In the rows, zero is written as 128.
Where one turn sends some rows of the set: a few examples, then the rows asked:
bet: [153 142 159 139 107  88  97 112 142 133 116 134 111 126 166 125 124 135
 146 129 132 121 122 154 105 165 149 136 127 147 151 135 141 146 142 130
 159  88 138 150 102 121 139 122 118 122 157 118 125 115 121 153 130 106
 153 168 145 131 160 144 115 129  87 124 140 119 156 154]
pif: [139 146 144 155 129 109 145 125 107  98 129 110 124  70 156 112 106 103
 103 147 149 115 144 126 122 140 123 163 145 137 126 118 100 134 147 118
 170  94 149 157 104 130 127 123 127 129 146 112 109  85 129 128 150 139
 119 144 125 118 121 143 188 154 172  79 148 127 166 130]
Vezu: [163 137 153 147 119  95 105 121 105 131 109 124 127 136 146  89 131  94
 108 139 143 132 117 110  81 160 152 173 124 127 117 149 122 129 148 142
 140 137 150  99 137  96 138  89 160 126 171 135 154  98 121 142 149 151
 141 114 126 150 100 114 163 150 105 108 166 120 162  92]
vufa: [183 142 174 157 148 142 114 139 160 136 120 160 131  94 134 113 136  90
 133 156 168 107  99 167 120 156 139 132 157 127 176 139 101 124 132 135
 161  91 106 125 136 140 112 118 116 117 127  99  88  82 114 132 123 128
 116 122 140 117 138 101 121 153 155 108 132 148 149 136]
Reru: [151 154 175 133 107 141 117 124 130 149 108 129 110 135  84 127 139 111
 121 138 177 142 124 161 127 150 118 129 127 122 109 138 115 115 144 142
 141 130 118 117 125 121 140 139 131  98 150 135 135  89 138 118 156 163
 137 100 122 110 125  89 119  98 130 161 149 102 154 114]
keleb: [177 141 170 153 141 140 129 137 163 125 137 159 126  95 141 105 141  83
 136 160 162 112 100 158 130 159 145 137 157 123 167 134  95 121 133 140
 158  75 104 110 140 135  93 130 110 119 136 101  93  94 127 131 127 145
 124 120 135 116 138 105 126 155 146 107 132 154 157 135]
zit: [131 141 114 159 114 143 115 148 121 110 121 137 142 150 131 153 104  79
 128 113 141 116 126 155 104 148 111 141 126 118 117 111  97 124 134 107
 170  95 110 111 138  79 142 107 151  95 128 122 108  60 102  99 119 116
 148 123 124 124 128 148 164 144 160  83 135 121 174 138]
Setu: [131 139 167 131 123 148 155 135 154 128 131 123 131 133 133 111 142 113
 127 174 120 140  96 164 110 108 121 183 134 142 130 134  99 142 168 134
 166 115 106 101 132 122 141  93 120  98 133 141 126 143  75 152 151 144
 152 127 123 111 100 166 129 156 128 122 181 117 159 126]
Pura: [169 138 145 161 107  99 115 125 108 128  91 137 132 128 142  85 121 102
 122 138 137 134 109 117  75 153 162 171 126 140  94 143 121 128 146 131
 150 145 149 102 145  99 142  89 157 122 162 142 140  90 110 145 154 151
 142 107 131 142 101 122 173 147 118 115 168 119 161  92]
naveg: [158 129 155 147 102  95 120 119 101 119 107 134 126 138 154  86 131 108
 108 130 145 137 106 117  84 162 157 174 125 136 100 151 110 131 142 142
 149 140 151 103 135 105 128  84 160 129 168 130 141  94 100 140 143 151
 149 107 129 140  96 118 173 141 112 108 158 110 150  89]
nofi: [138 150 174 134 128 139 127 134 125 147 110 145 111 153  94 132 140 118
 117 142 169 148 121 158 126 146 126 129 127 132 115 136 106 120 149 149
 133 135 113  99 114 115 133 154 118 109 139 129 138  92 136 114 161 159
 137 100 123 110 130  90 131  96 122 150 153 107 147 117]
Mur: [142 157 140 158 141 106 149 124 105 102 132 122 123  74 148 102 105  95
 107 141 156 121 149 133 103 138 126 162 143 147 128 116 104 132 133 122
 163  98 149 162 107 122 116 119 130 132 136 106 125  90 121 131 141 151
 118 154 130 120 106 135 192 150 170  80 146 114 149 138]
miraf: [150 112 131 108 133 129 149 127 129 144  92 120 148 123 118 107 116  94
 148 129 151 116 119 172 109 151 132 159 128 145 105 137 117 123 106 117
 151 126 111 148 112 107 135 107 139 150 153 129 127 135 117  74 124 124
  78 124 127 110 132  89 130 128 128 125 143 101 113 126]
ton: [123 131 167 134 128 142 157 121 144 118 117 115 128 124 143 102 151 112
 118 175 117 129  86 160 106 102 120 171 132 153 126 140 101 129 165 141
 158 127 105 103 123 116 138  85 120 105 142 146 130 132  74 160 152 150
 147 134 135 118 104 161 131 159 133 121 174 127 163 119]
Tera: [171 146 169 146 138 132 119 143 164 119 130 156 136 110 131 102 149  93
 137 161 168 117  98 157 131 166 136 140 149 115 181 141  93 136 125 133
 167  76 114 117 134 136  94 127 115 120 117 102  84  85 125 127 122 131
 128 124 141 116 145 100 121 150 155 116 145 143 145 133]
Kud: [139 134 157 143 112  89  97 100 149 134 118 123 120 129 169 137 133 112
 142 117 130 120 129 136 111 165 147 139 106 134 151 137 144 143 132 137
 169 106 133 158 115 121 131 129 118 108 142 117 115 113 121 149 128 112
 152 169 151 120 163 143 119 123  96 129 139 119 163 146]
kena: [143 153 144 148 139 103 144 118  98  97 136 121 120  89 161 106 111  96
  96 145 142 116 134 123 111 148 115 158 145 141 123 103 106 144 144 128
 176  92 143 160 103 121 119 124 126 128 136 111 113  96 129 127 157 140
 125 160 127 118 109 125 189 154 162  79 148 125 157 143]
fak: [116 128 165 128 129 135 161 120 158 119 126 108 132 126 132 121 152 109
 135 175 120 132  93 161 119 100 122 166 120 136 130 138 105 140 162 136
 152 127 110 102 125 112 132  92 128 119 126 149 118 142  68 157 143 159
 139 127 128 107 109 157 135 147 138 118 167 119 169 127]
Mepag: [134 135 104 142  95 131 123 154 118 110 118 140 141 147 127 149 110  80
 132 109 135 121 138 153  97 149 112 138 141 111 113 112 104 113 123 120
 164  92 114 112 144  83 133 105 149  98 131 125 111  62 110 113 118 111
 161 119 119 123 122 139 161 128 159  78 132 120 172 132]
Mubub: [158 118 122 108 146 136 139 137 134 143 105 116 162 125 125 110 112 102
 150 146 150 103 125 177 121 153 131 169 135 153 110 148 108 127 103 123
 152 123 111 154 102  99 138 104 136 157 153 125 124 129 105  86 132 127
  80 121 131 107 132 103 123 125 135 120 147 109 124 125]
ran: [137 142 107 147 100 137 122 145 132 105 112 141 135 150 131 145 121  81
 130 116 138 127 126 152 101 148 108 141 130 124 108 124 106 115 129 110
 187  97 110 115 141  82 150  89 152  76 124 129 117  74 104 107 118 110
 155 111 110 130 139 147 161 133 155  90 128 131 178 144]
kez: [157 108 125 105 146 131 138 129 139 137  89 116 145 121 135 104 127 100
 146 115 149 119 114 179 115 153 140 166 133 151 119 152 110 124 104 118
 156 114 109 149  98 117 143  97 150 146 146 130 135 129 113  79 128 121
  73 125 127 114 131 111 127 124 138 132 139 106 125 130]
nus: [142 139 114 148  92 144 122 142 104 112 114 139 152 164 138 140 102  76
 138 110 142 106 135 156  99 143 112 131 134 119 116 116 107 123 136 107
 171  92 113 119 141  82 140 101 148  85 133 124 109  67 103 110 129 119
 160 113 118 119 134 146 150 126 147  82 137 119 176 139]
rakib: [160 155 170 146 107  86 104 113 145 138 113 140 123 127 165 135 135 121
 146 127 134 124 121 154 112 165 155 131 113 141 158 138 133 148 136 139
 169  94 141 158 119 120 130 127 120 108 140 116 131 115 134 150 128 118
 150 161 146 127 164 150 112 133  95 136 141 130 164 153]
zav: [141 152 173 132 118 126 117 129 128 146 113 143 113 152  80 125 138 106
 109 140 179 139 118 161 112 146 125 124 131 133 118 131 112 101 135 139
 136 123 117 112 129 120 147 148 114 104 143 135 127  80 136 112 157 152
 144  93 131 104 129  95 134 102 132 156 151 105 152 111]
subin: [128 130 173 130 116 138 164 134 154 128 126 116 122 130 134 107 149 105
 117 176 113 133  98 158 115 100 118 168 138 139 139 139 102 135 163 146
 157 120 112 107 132 119 128  84 119 120 138 139 136 128  83 162 151 156
 147 127 121 113 104 170 127 148 139 122 178 120 173 125]
bav: [157 148 159 138 109  87 101 112 148 137 123 134 116 113 163 127 137 122
 138 134 124 123 122 141 111 172 145 129 128 136 161 151 138 142 132 144
 157  94 142 163 117 116 132 127 116 111 155 117 124 114 127 145 142 115
 156 169 148 127 159 155 117 120  95 132 137 125 163 142]
ves: [160 105 125 114 142 128 136 136 137 141 109 111 148 119 112 103 125  89
 148 131 147 116 120 173 116 144 129 164 137 143 118 149 110 121 106 130
 148 115 115 150 113 104 134 108 142 157 148 121 126 126 118  72 124 120
  80 119 130 111 117 100 134 122 135 122 149  87 120 122]

fak goes to ran
keleb goes to zav
And these:
pif goes to Tera
rakib goes to miraf
vufa goes to nofi
subin goes to Mepag
Mubub goes to Setu

